One vector is turned by the same rotation once a step. Each row is the vector after some number of steps, and that number follows the row.
The counts run from 0 to 611.
[ -9  11 -26   4   7 -13  -1   2  -8   8  -4 -12   4   1  26 -27  17   2
 -14 -19 -19 -22  27  -9  -1  -7 -24   1 -27 -20 -16   5   9  30 -19 -19
  -3 -11  -5  -5   1 -26 -14   0   9  -4   6  18  12 -31   4 -19 -10  25
 -13  34 -15 -12   2 -18  -4  -4]	513
[  2 -24  -7  21  10   0  26  16  13   8   0  31  26   6   5 -12 -10   3
   9 -13  -8  18   1   7 -16 -12 -12  14 -22   6  -8  20  -6  -1  15  21
 -16 -10  -7  18 -22   6  -8 -16   7  37   9 -16  28 -12   2  13   3 -26
   4   9 -11 -24  -1   4   3 -19]	307
[ 22  32 -17  -5 -19  17 -26   0 -13 -12   8 -13  26 -12   5   5  15  13
  18   0  16  11   6  -2  13 -11 -14   6 -14 -24 -34 -26  18  17  -3 -13
  11 -10  -9 -12   7 -15   2  20 -10  10 -11  34   4  10   7 -17   3  -5
  -4   5 -28 -22  23   7   4  15]	266
[ -6 -11  -9   7 -17  23  15   7  15   7   4  25  11  -9   4  11 -12  34
   1   5  -9  14 -15  19  28  22  19   9  -2  12 -12  -9  12  -9  -3   3
   1 -28  34 -21  14  12   4  13 -17   2 -22  20  -9   2  -3  22   2  24
   1  11  13  20   4  21  17 -11]	296
[  1  10  -7  21   4   5  -4 -11  14   6  19  14  22  10   9 -22 -19  19
  17 -11 -13  -6  31 -23  -7 -15  -4  13   1  -8 -16   0   8  30  -7  22
 -26 -17  30   9   1  16  13  25  41 -10  21  -1   6  12 -22  31 -12  -1
 -11  -2  -8 -10   8  -9   3  16]	227
[  4   8 -22  12 -17 -11   4   7 -14 -11 -11  -6  25  -5   6   5  -6   3
  30  -9  -1  14   9   1  -6 -11  16  37   3  -6 -32  -6  22  18  20  17
   2   3  12  -2  13  -5 -11  31 -11   2  -2  21  17 -23 -10   1  -1 -13
 -14  19  -2 -18   6  11  -3  15]	220
[ -7 -15  -3 -12 -29   5   0  -2  13  37  10  21   4 -10  20 -12   6  -3
 -15  11  20 -22 -24   9  52  -6   0   9  -6  -2  -5  15   1  -5 -17  -6
  10 -27   9   1  16 -17 -21  -8   3  10 -23   5 -18  -6 -14  -2  -6  19
  -5  19  29  14  18   8  16 -11]	75
[ -1   9 -21  15 -11  -3 -25 -20  10 -10   7  -9   2   9  21  -9  -2  19
 -16 -14 -10  -5  15 -15  34   1  -9   7  -3 -29 -20 -15   6  26 -10 -20
  13 -21  16 -12  12   5  -4  30 -10   0 -11  24  -6   8 -15   6   4  25
  -8  14 -14 -10  10  -1  19  20]	92
[  1  12   4   8 -14   3   6   3 -23  13  -8 -21   0 -13  -3 -14  14 -21
   5   9   6  -9  12   1  14   8 -38  11 -31  -4 -11  10 -15   1   5 -18
  21  -9 -19   1 -10 -29  -8 -13   6  31  12  11  31 -12  35 -20 -16   5
 -11  18  -9 -12  12  10 -15   9]	128
[ 11  11 -14   5  -6  -6  14  -2  -1   9  -9 -28  15   9  23  -7  19  -7
  -7   0   8  -7 -11   9  12  -5  -1  38 -29   1 -12  20  -5 -11  11   8
  16  -3  20   8  12 -19 -18  -1  -4  20  21  11  19 -18 -25  -3 -18   3
 -23  32  12 -23   1  13  -2  28]	285
[  6  -4  -3  21   2   7  -4   9  -3   5   8   0  13 -11  -3   4 -27  18
   7   2  -2   8   6   0   5   0   9   4  14   6   0 -23  13   1  12  16
 -16 -27  36 -14  16   2  -2   3  34 -20   9  22 -39  17   0  27 -28  25
  -3  18   9  24   5  16   2  -4]	162
[ 32  -6  -7  -4   6 -20   9  -7  12   7  12   1   7  19  15 -10  -7   2
   6  -8  16   4  -9  24  18  -3 -28   8 -26 -18  -2   9   2  -6  26   0
  -3   4   0   9 -11 -22 -14 -11 -14  30   7 -10  24  -9 -36   5  -4 -22
  12 -16 -15 -18 -17   9  23   8]	150
[ 30  24  -4 -14  -7  15  18  10  30  16  17  31  35   9   9  -1  21  13
   2   8  11   9 -18   6  16   1  -2   4 -10  -5 -27   1  14  12 -15  12
 -11 -18   3   5  15  -3  10   5  -3  47 -18   9   5   8 -13   5  12 -19
   9  12   3   4  30   8  12   6]	314
[ 16 -21 -17  -9 -22  -1   3   3  16 -18 -14  34   4 -13  10  11 -17  16
  14  -5   4  19  -2   5  34 -16   9   9   1  -4 -39  -4  10  13   1   5
  -2  -9  -6  14  -7   4 -28  11 -17  27 -23 -14  -8 -14  -5   5  35 -30
  -1  20  14  -3   1  -2  28 -12]	195
[ 18 -17   4   4 -18   2  -9   0  20  11  20  19  12  -3  17 -18 -36   4
   1  -6  13  -5   2  11  40   3 -14 -16  -2  -3  13   1  -9 -12  11  -3
  -5 -22   4   7  -9 -18 -34 -18  32  16   1  -1 -14  25 -19  24   6   8
   5 -11  -5  12  -6   4  21 -20]	390
[ 37  14   1  -2  -6  -9  -4 -16  -6 -16  10  11 -21   0 -17   8 -44  16
  19  -3  20  17   9   9  12 -10 -19   5   7  -4  14 -31   1   2  24   7
 -16   1  -3   7  -1  -3  23   5  20  -7   6  -4   3  27  -8   4 -27 -20
  10 -21   3  10 -21  11   9   8]	345
[-17  10  -6  11  -9  -7  28 -34   0  30  12 -13   6  18   7 -21  20  -1
 -22  -5 -14 -19   6  17  25  15 -16  28 -16  -2  -8  28 -10   5 -14   3
  13 -20  11  -1   6  -8   4  10  -4  13   9  10  46  -4  -5   0 -22  21
  -1  22   2  -1  11   8   2  13]	230
[ 22   9 -14   6   5  -2 -19  -4 -12 -24 -15   7 -12 -17 -14  14 -28  22
  28 -16  -7  23  31 -16   9 -20 -21  -6  -9  -7 -15 -29  -7  26   6   3
 -10   8 -15  20 -17  11   6   9  12   5   9 -21   8  -1  29 -12   3 -15
 -18  12  -7  -2   1   0  -2  15]	62
[ -5  -8 -13  20  34  -1  19  12 -23   4   0   5  -1   0  -1  -8  -7  -7
  15 -13 -20  14   6 -14 -41 -25 -12  15 -20  -2 -17  10  15  16  22  14
 -27   8  10  -3  -4  12  -7  -6   0  -6  33   5 -11 -31   3  -5 -27 -14
 -23  19  12 -11   3  20 -24   3]	355
[ 25 -10  -7   4  18  -1  30 -17  -3  -8   9  34 -19  12 -16  11 -28  26
  31  -1  -8  24   5  11  18  14 -25  -5  -7   0  12 -41  17   7  12   3
 -34  -2  -1   0  -3  11  21  -3 -11  -1  -2  -8  14  16   1  13  -1  -1
   6 -29   2  19 -10  10  13  -3]	298
[ 10   9 -10  10  -4   8 -22   4  15   0  42  30  18  16   7 -13  -2   7
   4  -8   8   8 -15   7  -5 -20 -19 -10 -22 -17 -19  -6   7   8  23  -1
 -23 -16   5   0 -12   2  13  -7  13   7   1  11   1  26  -2  11   3 -24
  14 -27 -31 -24  -2   9   9 -12]	23
[ -5  -7  -3  22 -20  10 -36 -13 -31 -20  -6  -3 -11 -13 -10   6 -28   0
  12   7   8   2  38 -19  17 -14 -18  25  -2 -18 -18  -5   3   9  29   2
   2  18  16  -1 -18  18  -9   5   2  -2  16  -2 -11  13   2  -6   5   3
 -25  -7  14 -16  -7   5 -11  20]	595
[ -5  -3  -9  20   6   8   0  -1  11   4  11   0   5   1   7 -12 -27  20
   2 -14 -20 -13  26 -17   9   3   2   5   1 -11   3 -13  12  12  -3  13
 -13 -17  30 -10   6  19 -18   7  33 -22  20  11 -20   3 -10  36 -10  42
 -22   6   3  16   6  -4   3   2]	539
[ -7  -4 -14 -11 -13  -3 -25  -6  -7  -3  -9  -6 -30  -8  -1   8  14  13
 -20   4   0 -12   5  -6  21 -13 -11  -5  -2 -15 -28 -24   4  26 -18 -27
  13 -14  -2  -6  18  -1  14   7 -13 -19 -30  16 -18   3  20 -26 -13  20
  -7  31  26  14  16   1   8  -3]	138
[ -1 -12   1  -6 -22   8 -17 -13  12  15   6  36 -29  -8  13  -4 -11   8
 -17  13  29 -15 -14  10  46  -9  -9  -2   2  -6  -9  -7  -5  -2   0  -7
  14 -12  -2  10   3   4  -4 -15  -2   5 -26 -11 -32  24  11  -1   2 -10
   4  -1  46  17   8   8  16  -7]	76
[ 23 -17 -26   0  -7  -5   3  16   2 -15   9  31  23   3  14  12 -23  15
  26 -10   7  28 -20   7  -6 -24   9  12  -1   2 -33 -11  21   7  21  19
 -13  -2   4  -7  -1  -3  -5  13 -14  14 -13   7 -11  -7 -14   6   5 -47
  12  -2 -10  -6   2   5  16 -16]	86
[ 31   9  -1   9  29 -10  18   4 -10   0   6 -16  -5  15   2   6 -11   1
   3  -1  14  16  -4  20  -9   1 -40   1 -39   5   3  -2  -5 -19  34   0
 -22  -3   2  10 -17  -2  -7 -26   7  26  39   1  13  15  -7   7 -26 -10
   7 -10  -3 -12 -23  20  -4  15]	418
[  2  15   3   4 -22   9 -28 -13 -19 -11  15   3 -16 -14 -19  -7 -19   9
   9   3   4 -10  20  -7  29   0 -27 -14  10 -13  -7 -29 -13  24 -16 -15
  17 -17  -6   3   3 -15  24  13  16  -8 -17  13  17  20  34  -8  -4  22
  -1  12 -13   8  10  -1   1  -2]	320
[ -3  -1 -10  -5  -5   2   7 -25 -28   9  11  26   4   6  -8 -22  12   0
  28  14  -5 -14  23 -18  20  -1 -47  18   4 -31 -10  -1   8  26 -13  -8
 -10  13 -16 -13   3  -8  14  15   1  18 -16   7  25  -3   1 -22  -4  -1
 -12 -13   5  -2  15   5 -21   4]	385
[ -1   1  -9  17  -9   5 -34  -1 -29 -32  -4  -7  -9 -14 -16  18 -34   2
  17  -6   6  20  28 -12  -1 -14 -11   4  -6 -13 -19 -34   3  18  35  -7
   8   0   5 -16 -14   7   5   8   1 -20   6  11  -7  13  20   1  -5  -3
  -9   7 -14 -16  -7   6   0   6]	218
[ 11  -2 -19  -8   1  -7  47 -10  -4   6   5  17   9  11   5 -12  11  24
  24  -6 -13   8   3  22  38  24 -15   9 -20 -10   6   5  15   9  -9 -10
  -6   0  -3  -5   4 -10  -2  10 -25  42 -22  -2  44 -33  -7  -6  -3  16
   0   0   1  10   9   7   7  -1]	433
[  8   4  -8   2 -28   1  17 -15   2  -7 -10  14   5 -13  -8  17 -23  25
  29  11  13   8  -7   2  39   5  19  33  21  10 -13 -13   9   7   3  16
   6  -1  19   1  21  -2  11  31 -13   7 -14  18   2  11  -5   9  -9  -7
 -11  12  31  14  13   4  16  23]	478
[ 11   4   1  20   6  18 -21  14  34  -6  14  29   9   2   9   3 -28  18
  -8 -18  12  21 -17   4 -16 -16  12   0   0   7 -27  -7 -10   1  14  17
 -17 -19  31  21  -6  20   1   6  16   3   7   0 -27  35   5  32 -10 -30
   3   9   1 -16  -7   8  23 -12]	289
[  6  12  -5   5 -11  -7  21 -37   9   7   5  11  14  25  10 -14   7  17
   8 -14 -12 -10  14   4  31  12 -25  28   0  -7  -8   9   2  24 -13  11
  -1 -10  13   5   5   7   8  25  -9  21   1   6  50  -4 -16  16 -12  12
   2   6   0  -4  12  -2   7  25]	542
[ 20   8   3   7  14 -29  14 -17 -25  -6   5   3 -25  19  -9   3 -35   2
   7 -12  -9   3  -3  18  -5 -10 -28  -4  -5   6  18 -18  -7  18  22   2
 -18  -1 -12   8   5  -8  19  -2  11 -20  19  -5  16   1  -9  -4 -46  -4
  20  -4   2  17 -18  -4   8  -4]	33
